One turn sends every row of this set to another row. A few are shown first. Where does it send the rows asked after them?
Kabom: [  3   3   7  25   9  -6 -53 -16 -34   9 -12  -3  -4   8   9  39   1  -8
  12  22  47  16  19  12 -15 -17 -20  -2]
miviv: [-33 -26  22  -7  32 -12 -14   9  19  -8 -14  17  -5  19 -27  19  37 -25
  13  -3 -40  22  11  -7  -5   5  -4  -5]
Zosun: [ 30 -18  18  -2  -5  16 -26  -9  22  -4   1  -7  20  53   8  -4   4   0
 -34  38  29  12 -15 -23  -4  -6   2  -8]
mori: [ -4  -5  -6  -3  -7 -26 -50  20  20  -6   5  13  53  11  -3  14 -22   6
  29   7  13   3  33 -12  28  -2   9 -20]
Niva: [-34 -15 -15  14  -3  -7   7   0 -54  -3  40 -12  -5 -21   3  -9  17   1
   9  18   6 -14  50 -15  -7   4  -2 -46]
Lefup: [ 22   6  19  -4   9 -15  -7 -17  14   7  13 -25  13 -41   3   3  -8 -19
 -25  26 -23 -22  -5 -26 -54  25  -5 -18]
zup: [-26 -11 -24  -1   6  -1   1  18 -31  11  41 -14  10 -18  16 -20  27   3
  22  16  -4   6  46 -10  -1   3 -11 -47]
nufu: [-23 -10 -11 -17   1  -2  12  14 -40   3  47 -12   3 -24  10 -16  18  12
   3  25   0   4  43  -7 -11   1   1 -53]
Kapu: [-18  -8   5  -4  -6 -16 -49   3  16 -10   7   9  51   0  -4  21 -22   3
  22   9  -7  -3  31  -8  38  -4  22 -16]
seva: [  0  25  19  10  10   5  -5 -43  22  10 -10  -2  -3  -9 -22 -26 -10  26
 -18 -16  30 -42  15 -25 -11 -15  19  -3]
Fopo: [-13 -22 -14  19  29 -11  14  24  15   9  32 -16 -25   4 -24 -14 -44  40
   5  21 -24 -25  17 -33 -21  24   2  -8]
lipiz: [ -9   4  23  12  19  18  -8  10 -28  11  29  35 -21   7  -4  -1 -19  11
  14 -24   8  -6  -3  -3 -49  30 -20  25]
taf: [-15  -1 -22   9 -42 -15   5   3  -6 -33   6  11 -30   6 -12 -27  -3  22
   5   1  -9  20 -13  14  19  -4  -4 -23]
Dogad: [ 21   6  20  -5   5 -12 -14 -16  21   5   5 -35  10 -46  -8  13  -2 -15
 -40  13 -25  -6   6 -16 -46  22  -2 -15]
sive: [-20 -10  22  20  15  13  -3  24 -17  10  19  35 -29   9  -9   5  -3   7
  -8 -22  17  -6  -7 -15 -65  20 -12  17]
zali: [  6 -16  15  16  26 -15 -42 -26 -34   7  -1 -20   3   4  18  31  -2  11
  18  28  41  12  20   6  -8 -26 -28   2]
gaz: [-19 -20 -21   3 -39 -18  10   3 -15 -28  10  17 -32  13 -14  -5  -4  22
   1   7  -2  37  -5  12  21  13  -5 -10]
vata: [ 28 -23  17 -12  14  26 -19  -1  22   4  -8  -7  22  43  -3  18  -9   2
 -32  40  28  17 -11 -24 -15   5  12   2]
tegem: [ -5  13  13  11  -2  10   3 -43  16  23  -9  -1  -9  -7 -15 -19  -7  31
 -13 -18  31 -38  19 -37 -17 -14  10  20]
gim: [ -9   3  10   7   6  24  10   9 -21  15  21  42 -25   3 -10  -2 -14   7
  19 -26   4  -3   1   5 -60  16 -18  11]
sozu: [ 16  -8  16  19  16 -26 -44 -34 -27   4  -2 -10   9   4   9  29   1   4
  11  15  45   4  35   0 -20 -19 -35   8]
daf: [ -4 -19  -5   5   1 -15 -45  13  26  -7  10  17  50  15 -14  14 -26   8
  23  -6  -6  -8  29   0  32  -3   7 -31]
goliz: [ 29 -23  24 -11   2  15  -5  -8  30  -4  -5 -11  26  39   2   8  -2 -13
 -27  33  35  10 -17 -35 -10   1   9 -10]
dozut: [ -6  -4 -28   0 -36 -17   6   7  -1 -29   9  28 -37   4 -18  -7  -9  10
   8   0 -13  31  -6   5  26   1  -7 -12]
peg: [-18 -26  18  -1  38 -17  -9  16  24 -21 -10  14  -3  18 -14  23  34 -32
   1  -1 -31  27   5  -9  -4 -15 -13 -10]
Pif: [ -5 -11 -33  26  19 -11  22  11   9  15  26 -19 -26  14 -10 -17 -41  31
   2  25 -24 -26  16 -34 -15  24  -8 -16]
dibo: [ -6  23  18   7   2  12  -1 -41  13  17  -4 -12 -20 -20 -12 -23  -2  29
 -20  -7  40 -28  18 -27  -6   2  17  14]
fes: [  3 -29 -21  24  18  -5   4  10  21  19  33 -10 -31  24 -18 -25 -39  39
   4  22 -15 -29  12 -26 -25  25 -13 -18]
vage: [ 20  -1  16   2  15   0 -29  -1  13   5  13 -31  14 -56 -10   7   0 -25
 -28  18  -4 -17   5 -33 -40  21   6 -27]
zevi: [-26 -34   1   1  28 -15 -22  13  10  -6 -11  26  -8   7 -24  31  27 -29
  -2  16 -53  12   1 -15  -9  -4  -2 -16]

peg -> gim
vage -> zevi
Pif -> goliz
Now find these:
dibo -> Kapu
Zosun -> taf
lipiz -> zali

